Every row has a hidden score. In each pair, how much higher is the second row's than the first's? 20 means about the same, 40 much higher and 0 much lower. The score is a weighted sum of the row's numbers plus the product of two more (or one squared), each taken from its middle value.
 -5   6  52  39 -50 -22  46  60  44  -9 -56 -20  -1  16   0 -13
  3   6  12  92 -39 -61  10  61  58 -13 -77 -52 -21  30 -18 -34 -> 18
 31  26   6 -25 -27  28  33  13   4  -9 -24  18   0  17   6  -1
-60   1  41   1  37 -30 -41 -14 -16   7  34  -5  -2  -3   6   4 -> 26
-14  55  32 -31   1 -45 -57 -30 -23   6  44 -28   2 -12  10   5
-28 -52 -53  10  18  14   5 -36 -14  -2   9   6   6 -12   3   3 -> 35
-27  19 -46   0 -19  54  32  11  21   7 -12  35 -14   2   7  15
-38  44  45 -30  14 -48 -56 -13 -20  11  45 -23   3 -18   1   8 -> 19
-49 -34   8  19  39  -4 -25 -15 -14   1  21   3   4 -11  -8  -2
 -2   7   7  87 -40 -55  12  56  54  -7 -74 -54 -16  17 -19 -29 -> 23
 12  16  24  -4 -48   8  47  33  31  -9 -37   5  -1   5  -6 -13
 14  15  40  -9 -52   8  39  35  28 -16 -41   3  -4  16  -4 -16 -> 17
 33  22   7 -26 -30  27  37  16   5  -1 -25  10   6   4  -4   1
  6  29  34 -10 -39  16  41  27  11  -3 -31   4   4   6   0   5 -> 20
 50 -12 -65  42  44  48   5 -13   9  -6  10  34 -13  -1   2   3
 32 -57 -58   1  25  24  14 -31 -12  -4   7  20   1   8  18   6 -> 32
-31  10 -37   2 -27  47  35  13  23  -2 -18  35 -24  17  18   7
 26   7  20 -22 -52  15  44  31  27 -21 -38   4  -5  13  -5 -15 -> 29
-64  28  65 -14  34 -63 -63 -19 -23  18  54 -19   1  -7  21  14
  6   7  14  98 -41 -61   7  55  60  -6 -80 -68 -14  31 -16 -34 -> 29
-53  24  27  -2  23 -32 -44 -25 -23  13  34 -15   8 -17   4   6
-13  39  26 -32  10 -23 -44   9 -27   3  25 -20  13  -9 -18  -5 -> 18
 29  28 -12 -13 -18  35  36   8   7  -1 -19  17  -4   5   1   3
-30  47  27 -19   9 -37 -48 -27 -27   8  38 -24  10 -21   3   4 -> 24
-59   4  28   2  29 -21 -30 -33 -19   7  30 -10   9 -11  14   6
 41 -11 -10 -33 -34  29  49   6  18 -18 -27   6   6   4   1  -8 -> 24
-30 -53  -3  30  46  -1  -8 -39 -11  -4  24  10  -2 -11   5   8
 71 -42 -63  27  70  29   9 -44 -15  14  31  30  -5   9  39  24 -> 15
 48 -19 -43 -13  -7  33  39 -10   6 -10 -11  19  -1  -2   3   1
-29  23 -57  -4 -14  62  30   1  17   2  -7  42 -23  15  23  15 -> 10
 29   6  23 -27 -54  16  44  32  21 -16 -38   4   5   5 -14 -12
 -2  47  17 -38   4 -30 -46   8 -28   7  31 -23  11 -24 -25  -9 -> 22
 31   5  21 -30 -53  17  38  26  25 -21 -38   6   0  15  -9 -16
-37  54  72 -43  15 -72 -61 -17 -23  28  57 -40   9  -9  26  16 -> 15
 39 -15 -20 -34 -40  29  44   6  17 -17 -28   9   3  -1 -14  -9
-46  23  14  -3  15 -21 -36 -28 -24   2  28 -14   8 -14  -3   2 -> 22
 20  64  46 -88 -18 -83 -78  -7 -22  12  65 -46  -1 -17   9   6
 27  26  -6 -18 -22  32  38  15  10  -1 -20  13  -1   3  -1   4 -> 26
-63   5  46  -2  38 -36 -47 -13 -22  11  39  -9   1 -13  -1   7
 66 -46 -61  29  71  27  10 -42 -12  12  28  32  -6   6  40  26 -> 15
  1  32  20  -8 -31  26  36  22  11  -1 -25  10  -4   6   4   5
 13  29 -57   4   3  55  29   2  12   1  -5  34 -11   2   9  11 -> 20
 27  14  18 -18 -45  22  13  28   8  -5 -36   1   5   5 -24 -13
  9 -65 -16  32  50  14   5 -36  -6  -2  22  11  -1  -2  16   7 -> 35
 16  20  24  -9 -47  19  12  31  12  -1 -38   4   9   7 -24 -11
 -4  19  29  12 -47  12   8  34  14   0 -41  -2  -3  10 -21 -10 -> 23
 37 -17 -16 -43 -50  28  39  16  10 -20 -33   6   5  -1 -16 -14
 41   4  13 -27 -42  31  19  24   7  -6 -32   3  12   9  -9  -7 -> 13
 13  15  35  -7 -50   6  49  39  29 -15 -41   1  -2   5  -7 -14
 69 -29 -61  14  51  34  15 -30 -15   5  19  29  -8   9  27  15 -> 18
 40  22 -53   7  17  56  28  -8  11   1   0  32  -7  10  20  14
 24 -40 -52 -19 -19  33  32 -12   5 -23 -15  20   2   7  -2  -9 -> 27
 -5  30  27  -5 -33  21  38  25   9   1 -28  11   0   7  -2   5
 27  26   5 -21 -26  30  39  14   1   1 -21  15   2   6   2   6 -> 20
-30  45  26 -15  10 -33 -47 -30 -25   8  36 -21   9 -20   3   2
  0 -63 -52   3  19  21  19 -37 -12   2   7   8  10   0  17   4 -> 24
 41  -2 -14 -26 -34  27  41  12  21 -20 -26  15  -3  13  -3  -8
-14  26  30   3 -36  20  36  28  10   2 -30  10  -2   9   2   3 -> 22
-54 -30  25  16  46 -16 -36 -15 -15   3  29   6  -1  -1   2   7
 28  22  15 -24 -32  24  36  16   8  -6 -26  15  -1  13   5  -2 -> 12
  2   6   8  94 -41 -60   9  60  54  -6 -76 -56 -20  23 -25 -32
 52 -38 -52 -14  11  33   6  -4 -10   8  -2  15  12  -3  -1   6 -> 1
-39  39  28 -13  12 -33 -46 -29 -24   8  35 -22   7 -18   0   6
 43  15 -21 -19 -17  35  30   8   7  -6 -16  23  -5  12   3   0 -> 16
-69  -3  55  10  48 -46 -42 -45 -17   6  48  -4  -2   0  26  12
  5  20  22  -2 -40  13  49  29  28 -12 -35  11  -7  16   3  -9 -> 32
 52  -5 -37 -18  -6  35  33  -3   2  -2 -10  20   3   3   1   6
  9 -78 -39  32  60   3  -4 -48 -22  19  32  15   3  -6  31  25 -> 26
-51  22  33  -5  20 -27 -36 -33 -19   8  34 -17   8  -7   9   7
-60 -21  31  15  45 -23 -35 -12 -16   7  34  -2   5 -11  -2   3 -> 32
 -7   4   5  76 -43 -41  15  51  53  -9 -67 -33 -21  31 -12 -26
  8  30  28 -12 -30  27  39  16   9  -1 -27   6   6  17  10   6 -> 15
-71  -3  56   3  45 -44 -47 -16 -18  14  45 -12   2 -16   6  14
 42  19  -5 -27 -16  37  41   4   1   4 -15  16   8   8  15   8 -> 16
-27 -39 -65   1  -3  29  11 -35   0 -20  -5  11   3   1  -8 -12
-62  41  68 -24  29 -67 -62 -14 -22  27  56 -24   6 -15  13  16 -> 16
  0   7   9  88 -43 -54  15  60  56  -8 -75 -55 -15  20 -26 -32
 54  12 -23 -23  -5  37  27   0  -4  -1 -11  23  -1  15  10   5 -> 5
  1   7   9  88 -42 -58  14  62  56  -7 -75 -54 -14  17 -24 -33
-56 -31  22  23  45 -18 -20 -41 -10  -1  32   1   0  -9   9   7 -> 8
  6 -59  -1  50  62  14 -13 -24  -2  -7  23  21 -10  -8   1   6
-53 -28  23  18  48 -16 -33 -15 -21   7  29   1   2 -12  -6   7 -> 27
 47 -11 -35 -19 -14  35  40   1  12  -8 -14  16   2  -1   0   1
 42  17  -1 -27 -24  29  35  13   2  -2 -22  13   6   4   0   6 -> 19
 38 -17 -31 -29 -30  31  40   3  14 -14 -23  15   2   0  -7  -6
 22  16  29 -19 -46  15  41  28  23 -17 -37   9  -4  17  -2  -8 -> 21
-51 -36  24  20  47 -12 -30 -10 -17   3  26   0   1 -10   1   4
-40  29  30 -15  25 -28 -52  10 -21   5  29  -8   3  -7 -10  -5 -> 11
-52  23  23  -4  21 -27 -39 -27 -18   9  31 -14   6 -17   1   2
 44  16 -12 -15 -17  38   3  13   1  -1 -21  16   0  17 -10  -6 -> 6
 51 -63 -51  27  63  18   8 -47 -17  12  29  25  -5   8  35  21
-56  17  38  -8  29 -33 -42  -9 -18   7  35 -13   3 -12  -4   5 -> 22
-42 -43  12  25  47  -6 -25 -12 -13   6  24   8   0 -10  -6   0
 -4 -58   9  46  64   7 -18 -21   0  -6  24  23 -12   3   3   4 -> 17
 36  20   4 -27 -29  28  32  12   4  -7 -25  15   3  21   4   0
 41  -2 -15 -24 -31  29  45   6  19 -15 -24  19  -2  12   1  -9 -> 21
-27  20  26  13 -33  20  40  29  10   2 -29   8  -3   7  10  11
 35 -42 -52  -8   0  31  33 -18   6  -9  -8  15   1  -6  -2   4 -> 19
-62  -5  36   5  40 -28 -40 -16 -20   9  36  -8   3 -15  -2   5
 11  70  54 -90 -18 -91 -80   0 -26  23  70 -48   2 -25   6  18 -> 5
  8  28  24 -13 -27  30  44  17   9   1 -24   8   2  12  16   9
-25 -52   0  26  50   3 -19 -15 -10  -4  23  13  -4   2   1   1 -> 28
-26  13  41  28 -43   2  37  37  16   2 -41  -1  -5  11  -4   0
 36   5  -4 -25 -39  24  44  19  20 -16 -29  10   4   3  -8  -8 -> 14
 28 -79 -44  38  74   7   1 -47 -21  19  35  16   1  -6  35  33
-40  18  11  -9  22 -10 -39   9 -19  -5  18  -3   3  -5 -22  -8 -> 13
-63   0  40   3  38 -31 -41 -20 -23  10  37  -8   2 -13  -3   7
 10  30  22 -11 -31  24  38  25   7  -2 -24  12   4   4   2   5 -> 17
 40 -75 -45  32  68  14  12 -48 -16  20  31  14   1   1  41  29
 40 -15 -26 -29 -32  30  43   8  15 -11 -23  10   1  -1  -5 -10 -> 13
-19 -55  23  45  69  -2 -22 -25   0  -7  30  20 -10   4  14   2
-32 -51 -51  12  23  12   0 -40 -15  -1  12  10   4   2  14   3 -> 15
 31 -53 -39  30  44  25  10 -30  -2   1  15  22  -6  -6   8   9
 39 -50 -20  50  60  32   0 -22   6  -5  19  26  -5   3  12   9 -> 17
 46  17 -69  15  25  54  19 -12  10  -1   5  43 -15   9  14  11
 26 -52 -19  53  65  23  -7 -17   0  -1  23  27 -12  -3   3   6 -> 28
-40  -9 -17   2  15  18 -22  12 -13  -7   0   3  10 -14 -36 -16
  5  15  58   7 -57  -8  40  44  29 -15 -52  -7  -5  15 -11 -20 -> 32
-26  43  18 -14   8 -27 -43 -29 -24   6  31 -17  10 -18  -9   1
-53   2  11   0  29  -6 -39  12 -17   4  18  -3   6 -16 -27  -9 -> 17
 15 -59 -57   2  18  23  13 -27 -12   0   5  13   3  -7   8   4
 17  21  26  -7 -47  20  12  33  14  -3 -37   2   7   4 -24 -12 -> 11
-38  40  39 -22  15 -41 -49 -15 -23  10  40 -20   5 -19  -4   4
 32  27   6 -25 -25  30  37  11   7  -8 -22  15   1  13  12   3 -> 17
 -9  31 -55   3  -6  59  32  -1  16   4  -7  38 -14   5  10  15
 66 -13 -44 -13  17  39  38 -20  -6   8   2  19   6   3  25  12 -> 26
-14  25 -45   2 -14  51  35  12  21   3 -12  35 -15   5  12  10
 -5  16  37  20 -50   2  10  35  17   0 -45 -10   1  13 -20 -16 -> 24
 33  -3   2 -31 -48  20  48  21  22 -18 -32   8   0   3  -9  -8
-29  34  17 -17  18 -20 -44   8 -19  -3  24 -10   0  -4 -23 -11 -> 20
 71 -29 -65  13  52  35  23 -35 -14   7  21  32  -2  10  35  22
-38 -47 -17  17  34   4 -13 -21 -16   3  17   6   5  -9  -2   3 -> 26
 67  25 -70   6  47  53  31 -27 -12  12  19  39  -5  -1  33  30
-30   4  31  34 -39   5  36  35  17   4 -39  -2  -3  10   0   4 -> 30
 11 -59 -61  -4  13  23  17 -28 -12   2   3  14   7  -7   7   9
 41  -7 -13 -30 -37  26  42  12  19 -22 -27  16  -1  13  -4 -10 -> 18
 51 -62 -56  31  70  18   7 -44 -15  18  30  21  -3  -3  32  29
-49  -5   7   1  28  -1 -35   7 -18  -5  13   1   6  -2 -22 -11 -> 18
 15  29  14 -16 -28  28  41  19   8   0 -23  11   1   6  -1   5
  5  11  10  97 -40 -65  10  65  56 -14 -80 -58 -20  32 -20 -37 -> 26
 22  20  23 -15 -42  16  37  31  19 -14 -35   8  -2  15  -3  -9
-61 -22  39  17  50 -27 -41 -18 -16   5  36   2  -6  -1   5   3 -> 26
 41  11 -13 -23 -24  30  36  10   8  -2 -21  13   1   0  -3   1
 47 -66 -51  32  69  17   4 -42 -16  18  32  23  -2  -6  31  27 -> 25
 -6  21  25   9 -45  15  13  32   9   1 -37   1   0   9 -17  -7
 34  -2  22 -33 -54  21  48  25  24 -18 -39   3   9   8  -6 -10 -> 25
-55 -42 -37  12  25   5 -20 -19 -23  16  15  -3  15  -7   1   7
  1   6   5  94 -40 -55   5  54  57 -10 -75 -49 -22  30 -15 -33 -> 17
 51 -28 -48 -14   1  34  25  -8  -1  -3  -6  14   6  -3   0   3
-25 -59 -53   8  23  15 -10 -11 -17  12   9   5  10 -10  -5   4 -> 21
 35  28 -15 -19 -10  36  34   5  -4   6 -13  18   3   6   5  10
-44  29  48 -19  22 -36 -43 -18 -22   9  37 -19   6 -13   8   4 -> 24
 28  15   7 -19 -38  24  48  20  26 -17 -29  14  -6  14   2  -8
 29 -34 -45 -31 -31  32  40  -2   9 -20 -22  13  11  -4 -14 -13 -> 21
-27  48  37 -22   7 -38 -45 -31 -25   8  39 -25   9 -13  15   3
-11  26  27  -1 -34  21  38  25   8  -1 -28  10   0   8   2   8 -> 20
  5  50  18 -43  -2 -36 -52   4 -26   7  34 -26   7 -24 -27  -5
 40  -7 -17 -31 -35  27  46   9  17 -20 -27  16  -2  13  -1 -10 -> 20
 15  32  10 -17 -26  30  33  15   6  -3 -21  18  -4  17  11   5
 -8  45  14 -31   6 -25 -48   4 -26   0  28 -17  11 -22 -23 -10 -> 22
 32 -29 -43 -29 -30  31  39  -3  11 -20 -22  13   1   0  -7  -7
 27   8  32 -25 -59   9  43  35  22 -14 -41   0   6   4 -13 -15 -> 21
 37 -23 -34 -32 -34  30  46   3  12 -15 -24  12   6  -2 -10 -10
 -6 -59 -55   4  15  21   9 -27 -14  -2   4   9   4  -6   2   3 -> 22
-57 -30  26  19  46 -16 -32 -13 -14  10  29   0   1 -12   1   4
 -2   8   9  93 -41 -59  13  64  57  -6 -77 -54 -14  20 -27 -32 -> 27
 67 -51 -59  32  74  25   6 -48 -20  16  32  32  -5   4  44  26
 13  48  24 -53  -3 -37 -50   5 -29   4  37 -32  14 -21 -15  -1 -> 19
-41 -49   4  26  44  -6 -12 -35 -14  -2  26  10   2 -11   9   6
-47  31  26  -8  17 -33 -44 -27 -25  11  36 -15   7 -18   3   5 -> 18
-58   8  36   0  35 -28 -41 -16 -16  -1  34  -3  -3  -5   1   1
-65  10  43  -1  35 -38 -46 -19 -24  16  40 -10   7 -15   4   9 -> 22
 46 -40 -40  51  63  35   0 -22   5   2  20  32 -12  -3   2   8
 16  31  13 -16 -29  26  38  21   8   2 -24  11   1   4  -1   5 -> 21
-45  25  17  -3  16 -21 -35 -27 -25   3  30 -13   9 -16  -3   1
 38 -22 -31 -36 -36  31  40   1  14 -26 -27  17  -2   9  -4 -13 -> 15
-29 -63 -43  12  30  11 -16 -12 -22  17  13   7  15  -6  -4   8
-38  37  19  -8  13 -26 -42 -25 -25  -5  31 -13   7  -7   5   0 -> 12
 26  11  17 -23 -46  19  42  29  20 -14 -36   6   4   6  -9 -10
 13  71  56 -96 -19 -97 -82   2 -23  19  74 -54   1 -27  11  17 -> 17
-55 -34  31  21  53 -19 -33 -18 -17  13  33   3   1 -10   1  10
 50  37 -63  -2  35  57  30 -19  -9  15  15  41  -6   1  31  29 -> 9
 20  11  49 -17 -62   1  43  45  25 -12 -47  -6   4   6 -19 -18
-16  13  32  30 -50  -1   9  38  18   1 -46  -9   2  16 -21 -12 -> 19
  8 -51 -15  39  45  22  -5 -13   2 -11  13  25  -7  -8  -9  -2
-41 -68  -9  35  61 -16 -17 -54 -18  20  40   7  -1  -1  34  20 -> 22
 37 -35 -45 -20 -15  32  37  -7   6 -17 -15  18   5  -5  -3  -4
 52   3 -38 -17  -3  37  33  -2   4   1  -9  21   2  -1   4   8 -> 18
-31 -53 -50  13  20  12   3 -38 -12   3  11   4   6  -3   7   4
-16  41  16 -30   9 -24 -48   7 -24   1  28 -17   9 -23 -28  -8 -> 14
 45  42 -65  -2  36  59  34 -18 -11  14  13  39  -8   1  31  33
 -4  11  57  30 -55 -19  38  60  38  -8 -53 -20  -3  10 -15 -16 -> 32
 15  32  13 -14 -25  28  33  18   7  -4 -24  19   1  16   7   1
 39  18   1 -29 -28  28  36  10  10  -9 -24  16   2  11   3  -3 -> 21
 37 -18 -26 -31 -38  30  43   8  16 -19 -29  10   0  -2 -13 -11
 22 -60 -57  -5  16  27   1 -12 -17   8   2  10   8  -4  -1   3 -> 18
  1   8  18  87 -42 -58  16  68  59 -14 -76 -42 -18  27 -22 -37
 -9  29  25   0 -32  21  36  23   8  -2 -29  12  -3  17   9   5 -> 11
-60 -14  27  10  42 -19 -30 -12 -17   6  31  -5   4 -14  -3   1
 41  -8 -19 -28 -32  28  46   6  17 -18 -23  11   0   1  -5  -6 -> 12
-34   7 -36   4 -29  46  35  17  20   8 -19  33 -17   8   9  14
  1 -49 -59  -9  -4  29  23 -24  -3 -11  -7  10   7  -7  -9  -3 -> 25
-54 -42 -36  15  28   3 -19 -19 -24  18  17   4  14 -11   0   8
-57   7  16   4  26 -20 -32 -21 -24   5  29  -9   6 -15  -2   2 -> 18
  2   8   5  99 -43 -62   4  56  56  -4 -81 -67 -22  22 -30 -32
  7  13  64  11 -58 -15  40  51  41 -18 -52 -10  -1  17  -8 -20 -> 6
-27 -61   5  31  56  -1 -25 -17 -12   7  25  10   0  -7  -1  10
 36  -5   1 -32 -46  23  46  19  25 -16 -33  11  -1   0 -14 -10 -> 12
-55 -19  -3  14  30  -6 -25 -28 -18  -1  22   1   0  -2   9  -2
 11  66  54 -87 -14 -86 -79   1 -19  12  67 -45  -8 -12  10   9 -> 15
 47   8  -6 -32 -23  29  33  10   0  -5 -21  17   1  15   5  -1
 18 -51 -14  48  54  22  -6 -20   4  -9  17  25  -7  -7   1   3 -> 16
-63 -20 -33  13  22   1 -22 -17 -23  12  16  -4  16 -11   0   9
 46  14 -11 -26 -21  31  32   9   0  -2 -20  14   3   4  -2  -1 -> 14
 62 -18 -66  33  57  44   9 -24  -4   3  18  33 -10   0  15  18
 -6 -59 -68  -6   4  26  15 -31  -9 -10  -1  13   3   7   5  -4 -> 26
-25  17  30  16 -39  14  36  33  12   0 -34   5  -2  11   3   5
-23  29 -58  -3 -10  61  30   5  17   0  -7  46 -21  17  18  13 -> 8
 -3   7   8  84 -41 -53  17  58  55  -6 -73 -48 -17  20 -21 -27
  8 -63 -57   0  17  23  -3 -13 -18   9   4   7  10  -4  -5   3 -> 10
 10  21  35  -1 -53  11  12  31  16  -8 -43   2   1  18 -20 -19
 37 -38 -52 -10  -2  30  32 -20   5 -15 -10  25  -2  10   7  -3 -> 24
 -6 -62  -4  37  60   7 -22 -15 -11   7  25  13   1  -8   2  14
 24 -57 -60  -2  14  25  20 -30  -9  -7   2  17   0   5  15   2 -> 17
 27   8  31 -25 -57  12  43  34  22 -16 -40   4   3   3  -9 -12
-31 -74 -15  34  61 -14 -14 -48 -23  21  39   3   4  -6  33  26 -> 27
-52  21  24  -1  24 -25 -39 -31 -23   0  32  -9   3  -6  10   1
  3   8   8  99 -38 -63   4  58  56 -12 -79 -58 -22  31 -20 -37 -> 27
-45 -41 -45  14  20   7  -2 -42 -17   3  13   4   6 -10   4   6
-46 -63 -16  33  54 -14 -13 -51 -21  18  36   5   0   1  35  17 -> 17
-30  43  39 -28  11 -42 -51 -15 -21   8  39 -24   7 -22  -5   6
  1   7   9 102 -40 -65   4  57  52  -8 -80 -65 -19  23 -26 -30 -> 33
-14 -60  -5  30  54   7 -21 -16 -10   0  22  17  -4   2   4   2
-42  32  27  -8  15 -30 -41 -31 -21   5  34 -17   8 -16  -1   3 -> 15
 23 -56 -12  58  71  18 -13 -23   0  -5  26  31 -13   4  10   5
-46 -38  13  26  44 -10 -16 -32  -9   0  28   5  -1 -11   8   6 -> 26
 11 -65 -54  10  30  19  12 -33 -11   5  11  14   5  -3  14  10
 38  27  -8 -23 -15  35  31  12  -3  -6 -17  21  -1  17  10   2 -> 13
-57   4  31   0  35 -24 -40 -18 -17  -3  32  -2  -1  -5   2   0
  2  31  21  -8 -32  24  37  21   9   3 -26  14  -1   9   1   4 -> 16
  1   7  10  90 -42 -56  15  64  54  -5 -76 -55 -16  22 -23 -31
 -8 -60 -54   6  17  19   9 -35 -10  -1   7   8   6  -8   7   7 -> 10
 33  22  16 -25 -34  24  38  20   7 -10 -27  14   2  12   3  -5
-11 -81 -22  41  71  -9 -11 -48 -21  23  40   6   2 -10  32  26 -> 28
 51 -34 -47 -21  -1  34  11  -1 -10   5  -8  13   9   0  -9   4
  6  50  18 -46  -2 -35 -50   6 -26   3  35 -23   8 -22 -24  -1 -> 20
 -9  46  21 -34   8 -29 -52   5 -25   1  30 -16   7 -11 -18  -8
 34 -10  -2 -39 -52  22  50  16  22 -24 -35  11  -1  11  -9 -16 -> 27
 16  14  27 -12 -50  10  50  36  31 -13 -38   5  -1   2 -10  -7
 20  34   9 -17 -24  29  37  14   2   3 -20  13  -1   4   1   6 -> 19
  3  14  52  11 -54  -7  37  49  30 -15 -48  -8  -1  17 -10 -16
 43 -27 -30 -26 -22  36   7  16   1  -6 -22  13   7  10 -18 -12 -> 6
-60 -18   1  13  30 -11 -23 -22 -19   4  23   0   7 -13  -2   1
-22  41  20 -26  13 -25 -47  12 -21   5  29 -17   9 -16 -25  -2 -> 14
 -5 -62 -60   6  18  19  13 -35 -12   0   8  11   7  -8  10   5
-43 -43  24  23  49  -7 -23 -20 -11   6  25   0   4  -3  10   4 -> 26
 -5  31   4  -5 -26  28  42  21   8  -1 -21  19  -4   8   7   9
-59  17  54  -9  34 -44 -52 -15 -18   4  44 -12  -5  -6   9   9 -> 22
-26  47  27 -20   6 -36 -50 -27 -25   9  37 -23   8 -18  -3   5
-17  21  37   6 -36  19  43  27  12  -3 -32   2   3  15  12   8 -> 23
 28 -56 -10  49  64  24  -6 -20   3  -4  22  25  -7   0  10   5
-58  11  41   1  29 -36 -39 -39 -18   0  40 -10   3 -13  10   8 -> 14
-45  53  66 -37  16 -72 -67  -9 -26  30  59 -34   1 -18  15  15
 53 -17 -33 -28 -13  33  17   5  -4   1 -14   9   9   0 -10  -1 -> 21
 38 -23 -33 -31 -33  32  43  -1  15 -26 -22  18   2   6  -6 -12
 43 -39 -48  20  30  31  18 -21   5  -2   7  23  -3  -6   7  12 -> 17
 10  31  21 -13 -30  25  34  21   9  -7 -25  19  -1  16   3   0
-59  41  69 -25  27 -69 -61 -12 -23  25  56 -29   2 -17  15  20 -> 19
  29   66   41 -101  -31  -88  -80  -13  -22   16   72  -53    2  -33    8   14
 41  22  -7 -25 -19  33  34  10  -2   2 -17  15   2   3   5   4 -> 32
 25  16  19 -14 -46  23  11  30   9  -6 -35   1   6   5 -26 -14
  2   9  10  94 -40 -62   7  59  59 -16 -78 -55 -20  33 -22 -36 -> 30
 -6  19  35  14 -49   6  11  41  14  -2 -42  -6   1   8 -22 -11
 44 -35 -48 -24 -10  33  25  -7   3  -9 -12  18   0  11   3  -7 -> 20
 32  12  25 -18 -43  26  14  24  11  -2 -35   2   9  12 -13 -13
-60 -21  28  17  41 -22 -23 -42 -16   0  33  -4  -1 -13  10   9 -> 28
-26  35  17 -22  14 -21 -45  10 -26   2  24 -12  10 -18 -26  -4
-60  10  45  -5  33 -36 -43 -18 -21  12  39 -10   4 -16   0   7 -> 22
 51 -17 -39 -22  -8  33  29  -6   2  -6 -12  18   6   3  -2   0
 45 -42 -52  -9  11  31  17 -17  -4  -5  -2  17   3   7  10   1 -> 21
 56 -20 -51  22  32  42   0  -7   2  -3   5  32  -6   7   1   2
-23  22 -49   0 -17  57  28   8  19  -1 -11  45 -22  14  18  10 -> 22
 34   5   2 -27 -42  22  44  20  23 -21 -32  12  -3  15  -3 -10
-42 -42  21  16  45  -5 -24 -19 -14   4  23   1   4  -7   6   1 -> 26
 25  11  18 -18 -48  16  48  29  27 -14 -35   4  -1   5 -11  -5
-19  60  14 -15   1 -38 -57 -18 -30  25  39 -26  14 -12  10   6 -> 31
